Questions about the array below. Counting starts at 0.
1) The entry in row 2 and column 2?
2) The entry in the top-left corner?
3) The entry just left of the largest entry?
4) The bottom-right entry?
5) The bottom entry of the column that holds the largest entry?
6) The bottom-left entry?
7) The entry just left of 117?
8) The entry in the top-right corner?
array([[133, 126, 113, 106, 117, 119, 142, 116, 133],
       [132, 135, 114, 131, 118, 112, 124, 131, 125],
       [124, 122, 114, 143, 124, 130, 116, 145, 126],
       [141, 124, 137, 119, 122, 138, 140, 144, 133],
       [131, 134, 126, 154, 124, 127, 113, 121, 128]])
1) 114
2) 133
3) 126
4) 128
5) 154
6) 131
7) 106
8) 133

data = ((128, 132, 114, 144, 144, 126, 139, 129, 140), (110, 121, 126, 139, 121, 120, 131, 128, 112), (137, 134, 137, 118, 108, 142, 127, 130, 125), (122, 115, 134, 113, 99, 127, 128, 121, 115), (130, 137, 152, 106, 103, 127, 126, 137, 121), (141, 128, 105, 122, 145, 125, 138, 122, 135), (151, 127, 152, 111, 109, 143, 123, 130, 117), (134, 130, 151, 111, 107, 136, 129, 116, 119), (141, 132, 116, 136, 146, 123, 135, 137, 136), (112, 129, 107, 142, 112, 122, 123, 120, 116), (135, 121, 147, 110, 115, 151, 119, 113, 104), (122, 124, 109, 137, 105, 122, 122, 128, 132))
The entry just right of 103?
Answer: 127
The entry just left of 140: 129
The minimum: 99

m =
[[117 112 128 130 118 117 124 110 132 123 131 128 120]
 [124 124 126 127 125 132 126 132 131 137 130 127 149]
 [110 125 143 147 122 134 141 120 145 136 114 131 118]
 [133 139 136 132 144 120 133 129 135 113 131 127 126]
 [108 139 138 136 134 129 136 110 136 127 114 117 129]
 [127 124 142 141 136 138 148 141 143 132 118 144 125]]
Counting starts at 0.
The entry in row 2 and column 0: 110
What is the entry at row 1, column 0?
A: 124
What is the bottom-right entry?
A: 125
What is the entry just left of 148?
A: 138
The entry at row 0, column 1 is 112
The entry in the top-right corner is 120
What is the bottom entry of the column that holds the smallest entry?
A: 127
What is the entry in row 0 and column 0?
A: 117
The smallest entry: 108
The entry in row 2 and column 2: 143
The entry directly below the largest entry -> 118
What is the entry just left of 123?
A: 132
What is the entry directly above the smallest entry?
A: 133
The entry in row 0 and column 2 -> 128
The entry just right of 122 -> 134
